(in the rows, 128 means zero)
Each path below is one point turned by a fixed rotation once a step. After each direction that follows a path, write how fast that rotation turns it, in degrees each step (0 if it stays still).
Each turn is a multiple of 5 degrees from 10 to 175, or 0.
Each row of a path follows its step; steps can be skipped.

step 0: [148 130 129 130 119 118 137 121 125 117 119 130 121 124 119 127 120 135
 137 121 121 127 125 120 120 133 122 135 129 123 119 140 121 133 114 124
 132 131 136 126 140 119 131 129 120 138 137 122 134 128 135 122 121 130
 124 136 132 131 124 127 130 127 126 135 130 121 128]
step 3: [146 122 130 142 127 136 128 129 135 120 123 138 125 126 132 139 130 130
 127 135 132 128 132 132 124 130 135 134 129 118 115 133 127 121 119 121
 132 128 131 114 127 126 119 130 115 141 136 124 130 126 135 114 125 132
 131 125 134 136 130 130 129 133 133 131 123 124 115]
step 6: [130 118 132 130 129 134 135 125 126 123 118 137 123 132 130 144 122 132
 127 133 134 115 132 142 128 138 135 122 129 126 129 118 139 130 119 123
 121 132 125 118 124 142 132 133 116 139 131 120 129 122 126 119 124 123
 123 121 137 134 128 135 129 121 121 137 129 122 134]
step 8: [134 124 141 134 124 129 129 143 127 124 132 120 135 124 140 124 130 123
 126 139 136 116 128 135 134 133 135 118 136 126 123 130 120 133 120 119
 121 118 132 113 135 140 134 124 123 139 137 130 139 129 131 129 130 128
 126 136 127 139 119 137 125 122 126 123 131 128 124]
step 11: [130 134 131 120 122 132 133 139 127 127 130 119 135 130 138 130 126 129
 120 130 129 119 129 134 141 130 133 126 131 125 127 140 134 142 126 135
 128 133 132 119 130 134 145 132 120 141 141 119 121 119 121 130 120 134
 131 131 130 133 114 119 126 124 121 127 120 124 134]
step 14: [123 136 114 132 123 130 137 142 145 128 131 117 128 136 134 139 123 120
 130 127 128 121 123 125 129 128 131 130 135 131 127 130 133 134 122 135
 130 135 128 125 128 112 134 130 119 138 142 139 128 125 136 134 122 128
 117 129 132 131 120 122 125 125 128 142 124 130 132]
step 17: [133 136 131 131 136 121 141 122 135 134 130 121 115 130 129 141 128 130
 126 131 136 124 115 126 134 131 118 130 131 127 124 136 135 126 128 135
 128 122 120 124 134 114 129 130 134 140 144 134 123 126 140 126 124 114
 128 118 130 138 128 134 122 121 134 133 129 131 129]
step 22: [132 143 125 122 131 120 137 122 129 129 124 125 142 133 136 135 114 134
 129 125 138 127 138 122 127 117 136 128 125 125 132 131 133 129 126 117
 135 122 127 119 132 138 119 124 133 128 146 124 130 129 127 130 130 113
 129 125 132 139 134 136 124 117 134 130 134 128 133]
step 30: [126 135 127 122 127 116 130 132 125 114 124 123 118 126 126 120 137 126
 131 128 137 126 123 119 133 131 141 139 123 120 113 123 138 130 111 135
 120 127 131 134 129 127 124 130 134 131 138 131 131 118 125 121 133 125
 120 126 126 138 120 126 133 130 133 143 132 131 125]
Directions:
[128 127 127 126 128 130 129 126 130 128 128 130 129 130 125 124 126 126
 128 129 127 130 127 127 127 128 130 131 127 126 128 129 129 131 130 128
 129 131 130 127 127 127 130 126 127 129 129 126 128 127 131 131 131 128
 129 129 128 127 127 128 128 130 130 128 128 127 129] => 160
[129 124 129 126 131 125 129 129 129 125 128 130 124 127 126 127 128 128
 128 126 126 129 128 127 128 129 131 127 129 128 128 126 127 126 126 127
 130 128 129 129 126 129 126 132 128 128 130 127 127 129 127 128 126 128
 126 128 130 129 127 129 130 130 128 128 126 126 128] => 120
[126 127 124 131 129 129 124 130 129 128 128 128 130 127 126 129 130 128
 128 130 129 126 127 128 127 129 129 128 128 128 130 127 124 127 126 128
 131 130 127 130 129 128 128 129 130 128 131 131 130 125 130 128 130 130
 129 130 127 130 129 127 128 128 129 127 129 126 126] => 70
[129 129 129 126 128 126 128 130 129 130 127 128 126 130 127 128 131 128
 131 128 128 128 128 126 129 129 129 128 126 129 127 129 128 126 126 129
 129 130 128 131 129 126 127 130 124 130 126 127 128 128 129 126 126 128
 129 129 126 126 128 126 125 126 132 129 127 130 128] => 25
[127 127 129 126 127 128 130 128 129 129 127 126 128 131 127 129 130 127
 128 127 128 128 126 128 130 127 130 129 132 127 124 127 128 129 130 131
 129 128 127 130 127 132 128 128 128 128 127 130 131 126 125 129 129 126
 127 130 129 128 126 124 130 127 127 126 129 128 126] => 20
[128 127 128 129 129 128 127 128 128 127 129 126 128 131 129 125 129 129
 124 130 127 123 131 129 128 128 128 127 127 130 130 127 129 128 128 129
 126 128 130 128 128 130 127 128 126 127 130 129 129 129 125 127 132 126
 128 129 130 127 127 126 125 130 129 128 128 127 129] => 20

step 4: [139 125 120 144 124 118 137 121 114 136 136 113 131 127 133 133 130 126
 135 129 133 127 143 135 132 143 127 129 126 133 132 126 122 133 122 128
 129 126 125 134 136 130 117 125 136 139 124 122 123 124 132 129 123 119
 138 134 131 125 126 128 130 130 136 124 123 128 126]
step 8: [127 129 128 136 120 130 124 120 130 138 125 123 133 128 127 116 132 142
 120 126 125 130 127 125 119 129 128 129 130 126 128 120 135 129 115 119
 139 138 129 116 121 129 129 141 132 137 125 123 132 110 128 114 130 121
 122 137 135 135 127 128 134 128 118 126 136 131 127]
step 11: [135 126 125 122 129 122 135 121 128 137 118 146 128 124 134 129 132 132
 123 122 132 125 136 126 128 122 133 133 124 124 127 110 141 127 120 133
 137 132 126 129 118 125 132 124 116 126 137 123 126 130 118 124 130 123
 145 130 128 135 128 127 135 136 123 128 133 139 122]
step 14: [129 121 128 131 126 127 133 117 128 139 125 124 124 131 127 124 137 123
 113 117 131 128 126 136 122 121 119 135 125 125 128 121 126 118 125 126
 127 137 133 136 131 129 126 138 142 134 132 128 120 129 131 116 122 123
 128 130 120 125 126 129 145 146 128 131 126 136 135]
step 18: [130 125 132 138 138 132 119 130 135 124 127 112 131 133 121 115 123 133
 115 134 116 127 131 131 131 136 131 141 121 134 143 123 127 114 124 134
 123 129 129 127 118 127 128 127 129 128 137 115 125 121 127 132 133 138
 125 122 127 133 131 135 122 132 125 133 132 131 121]
step 20: [132 132 120 128 136 121 136 122 123 134 127 133 135 120 124 131 139 129
 128 129 131 119 143 132 123 127 133 131 135 132 124 119 136 134 116 124
 131 129 127 140 136 141 121 130 136 128 131 119 131 130 115 114 138 125
 127 121 133 122 128 129 136 139 121 121 123 128 137]
step 21: [121 128 125 136 135 136 135 133 130 129 125 131 120 136 127 137 130 127
 129 128 131 133 127 125 135 131 132 156 130 132 131 138 123 134 123 134
 128 120 123 121 125 121 118 128 121 125 126 121 119 126 116 119 130 132
 138 120 126 141 122 127 128 129 121 131 127 136 128]
step 24: [119 129 129 133 136 130 121 137 126 130 129 114 122 140 128 116 135 127
 121 119 128 127 130 136 138 125 137 132 130 137 130 126 118 129 116 114
 126 132 135 133 125 114 132 130 127 131 125 121 128 127 131 116 139 127
 129 136 131 138 122 121 134 131 125 123 128 118 123]
step 27: [128 121 131 130 126 128 137 125 135 130 132 127 126 126 124 124 131 136
 121 125 121 119 131 124 146 125 135 136 112 136 135 124 128 130 125 115
 134 133 132 120 115 128 133 132 122 130 130 121 121 124 117 137 128 124
 129 114 131 145 125 123 126 121 126 128 132 133 130]
Directions:
[126 127 127 127 128 127 130 130 127 129 129 127 126 127 128 127 127 129
 129 128 126 126 129 130 127 126 132 128 126 128 128 131 131 127 128 129
 128 129 126 127 129 130 130 130 130 130 128 127 126 123 128 132 129 128
 124 129 128 128 127 128 129 128 131 128 130 128 129] => 35
[125 131 126 128 127 130 128 128 127 128 127 128 129 128 129 128 129 127
 126 130 123 127 125 128 128 128 125 129 129 129 128 127 129 128 127 126
 131 128 130 128 129 127 129 129 127 127 130 127 122 130 126 128 131 130
 127 127 129 128 129 127 128 129 130 127 129 129 128] => 120
[127 128 129 126 128 125 124 130 129 128 127 129 131 131 129 129 127 127
 127 127 127 128 128 126 129 128 128 129 129 129 130 129 128 127 131 128
 124 128 127 126 126 126 129 126 130 128 125 129 125 127 126 128 128 128
 127 128 130 131 128 130 131 129 125 129 129 128 127] => 115
[128 125 125 128 130 126 130 127 129 127 132 128 128 126 128 127 128 127
 127 127 128 128 128 129 129 130 123 127 129 131 126 129 128 128 128 131
 127 126 128 126 125 126 129 128 129 130 129 127 129 131 128 130 128 129
 125 129 128 127 132 126 129 129 127 129 127 131 128] => 25
[130 129 128 131 129 128 130 130 130 128 128 125 127 130 128 128 127 129
 126 129 128 129 127 125 129 124 126 127 130 128 131 128 129 129 130 128
 129 130 128 125 125 129 131 129 129 130 130 129 129 128 129 129 130 128
 130 128 127 125 129 129 125 128 127 127 131 125 127] => 70
[128 126 129 127 129 128 129 127 128 127 130 130 129 128 128 125 124 127
 127 125 130 128 127 126 125 124 127 127 125 128 129 127 127 125 127 125
 126 130 126 131 126 128 127 127 129 127 129 128 127 131 127 129 130 129
 127 126 128 129 128 128 127 127 131 126 128 129 127] => 85
